[[129 125 138 108 119]
 [145 153 129 123 146]
 [131 123 108 150 129]]
->
[[129 125]
 [145 153]]

[[151 135 122 136 131]
 [117 129 118 137 134]
 [156 138 123 100 144]
 [115 116 142 119 127]
 [ 99 118 138 121 112]]
->
[[151 135]
 [117 129]]

[[131 127 119 139 112]
 [131 136 130 141 115]
 [139 149 115 121 132]
 [140 117 118 139 137]
 [143 102 143 131 129]]
->
[[131 127]
 [131 136]]

[[131 123 129 123 129]
 [144 129 153 122 146]
 [123 108 111 141 111]
 [137 145 151 115 147]
 [123 140 127 126 130]]
->
[[131 123]
 [144 129]]

[[104 142 127 115]
 [114 119 145 131]
 [139 108 125 149]
 [156 103 150 110]
 [115 105 138 152]]
->
[[104 142]
 [114 119]]

[[121 134 123]
 [117 152 142]]
->
[[121 134]
 [117 152]]

[[124 103 124]
 [125 153 119]
 [107 141 137]
 [147 109 118]]
->
[[124 103]
 [125 153]]

[[123 120 126 114 128]
 [138 125 149 124 140]
 [129 136 123 129 135]
 [122 123 122 116 128]
 [123 133 104 134 120]]
->
[[123 120]
 [138 125]]

[[153 144]
 [100 118]
 [118 143]
 [130 140]]
->
[[153 144]
 [100 118]]
---
[[150 146 128]
 [143 110 137]
 [114 107 116]]
->
[[114 107 116]
 [150 146 128]
 [143 110 137]]

[[110 112 134 108 111 130 115 111 145 141]
 [109 106 118 109 109 117 119 107 138 128]
 [122 119 123 119 124 144 102 120 147 146]]
->
[[109 106 118 109 109 117 119 107 138 128]
 [122 119 123 119 124 144 102 120 147 146]
 [110 112 134 108 111 130 115 111 145 141]]

[[138 125 133 124 126 125 124 127 138 148 131 125 118 139]
 [136 139 107 123 129 126 137 132 129 144 124 124 125 142]
 [146 125 137 110 110 120 138 139 117 117 150 134 107 132]
 [132 143 121 117 116 146 135 141 119 118 133 135 108 134]
 [132 147 118 131 129 136 144 146 134 146 127 129 126 114]]
->
[[136 139 107 123 129 126 137 132 129 144 124 124 125 142]
 [132 147 118 131 129 136 144 146 134 146 127 129 126 114]
 [132 143 121 117 116 146 135 141 119 118 133 135 108 134]
 [138 125 133 124 126 125 124 127 138 148 131 125 118 139]
 [146 125 137 110 110 120 138 139 117 117 150 134 107 132]]

[[138 136 123 135]
 [148 126 120 126]
 [125 131 122 137]
 [119 109 108 144]
 [151 125 144 154]
 [154 103 145 146]]
->
[[119 109 108 144]
 [148 126 120 126]
 [125 131 122 137]
 [138 136 123 135]
 [151 125 144 154]
 [154 103 145 146]]

[[119 113 114 117 108 119 112 110 129 136 113 135 109 127 129 135]
 [142 143 121 139 107 123 112 112 115 106 143 109 108 141 116 110]
 [124 116 123 137 105 118 115 108 112 119 131 117 105 134 114 116]
 [139 149 137 115 147 150 150 145 153 144 124 136 149 120 145 152]
 [118 119 129 152 104 126 109 104 127 120 141 128 106 141 120 125]]
->
[[119 113 114 117 108 119 112 110 129 136 113 135 109 127 129 135]
 [142 143 121 139 107 123 112 112 115 106 143 109 108 141 116 110]
 [124 116 123 137 105 118 115 108 112 119 131 117 105 134 114 116]
 [118 119 129 152 104 126 109 104 127 120 141 128 106 141 120 125]
 [139 149 137 115 147 150 150 145 153 144 124 136 149 120 145 152]]

[[141 141 141 141 141 141 113 116]
 [145 145 145 145 145 145 119 110]
 [146 146 146 146 146 146 112 116]
 [134 135 135 134 135 135 109 120]
 [127 128 127 127 126 127 115 115]
 [150 149 149 150 150 150 120 109]
 [157 155 156 156 157 157 119 109]]
->
[[127 128 127 127 126 127 115 115]
 [134 135 135 134 135 135 109 120]
 [141 141 141 141 141 141 113 116]
 [145 145 145 145 145 145 119 110]
 [146 146 146 146 146 146 112 116]
 [150 149 149 150 150 150 120 109]
 [157 155 156 156 157 157 119 109]]
---
[[131 110 110 110 110]
 [130 105 105 105 105]
 [123 155 156 156 156]
 [143 122 123 121 122]
 [113 142 142 143 142]]
->
[110 105 156 122 113]

[[129 158]
 [135 131]
 [120 135]]
->
[158 135]

[[133 107 133 114]
 [134 116 134 115]
 [117 152 117 118]
 [131 134 131 118]
 [132 122 132 107]]
->
[114 134 152 131]

[[100 105 105 101 102]
 [102 104 103 100 101]
 [100  98 100 103  98]
 [108 109 109 109 107]]
->
[102 100 100 109]

[[155 150]
 [156 155]
 [145 152]
 [140 148]]
->
[150 156]

[[141 128 135]
 [128 114 151]
 [ 98 113 137]
 [101 130 126]]
->
[135 114  98]

[[104 103 104]
 [112 112 107]]
->
[104 112]

[[149 143]
 [105 106]
 [151 137]
 [107 107]]
->
[143 105]

[[105 105]
 [104 106]
 [104 112]]
->
[105 104]
---
[[140 129 115 108 127]
 [107 111 111 146 143]
 [141 105 142 124 134]
 [116 121 133 110 145]
 [116 107 120 113 139]
 [130 116 127 124 128]]
->
[[140 107 141 116 116 130]
 [129 111 105 121 107 116]
 [115 111 142 133 120 127]
 [108 146 124 110 113 124]
 [127 143 134 145 139 128]]

[[131 131 112 113]
 [146 146 116 107]
 [134 134 106 117]
 [142 142 112 111]
 [139 139 112 112]]
->
[[131 146 134 142 139]
 [131 146 134 142 139]
 [112 116 106 112 112]
 [113 107 117 111 112]]

[[129 128 130 128 130 127 128 125 133 150 150 134 128]
 [140 153 138 130 124 130 129 134 129 122 124 130 130]
 [129 131 138 148 143 132 129 128 127 127 126 128 127]]
->
[[129 140 129]
 [128 153 131]
 [130 138 138]
 [128 130 148]
 [130 124 143]
 [127 130 132]
 [128 129 129]
 [125 134 128]
 [133 129 127]
 [150 122 127]
 [150 124 126]
 [134 130 128]
 [128 130 127]]

[[133 134 138 135 140]
 [131 134 134 139 143]
 [138 148 140 137 130]
 [148 132 147 154 132]]
->
[[133 131 138 148]
 [134 134 148 132]
 [138 134 140 147]
 [135 139 137 154]
 [140 143 130 132]]

[[138 140]
 [138 145]
 [145 154]
 [148 133]
 [143 142]]
->
[[138 138 145 148 143]
 [140 145 154 133 142]]

[[118 124 133 151 128 146 143 105]
 [129 133 130 127 125 136 127 128]
 [121 120 130 143 131 135 139 113]
 [121 120 130 142 131 136 139 114]
 [118 136 133 145 123 141 137 104]
 [118 137 131 144 123 135 136 103]
 [129 130 131 128 126 138 128 129]
 [118 127 134 149 126 148 141 105]
 [117 121 132 154 130 143 146 105]]
->
[[118 129 121 121 118 118 129 118 117]
 [124 133 120 120 136 137 130 127 121]
 [133 130 130 130 133 131 131 134 132]
 [151 127 143 142 145 144 128 149 154]
 [128 125 131 131 123 123 126 126 130]
 [146 136 135 136 141 135 138 148 143]
 [143 127 139 139 137 136 128 141 146]
 [105 128 113 114 104 103 129 105 105]]
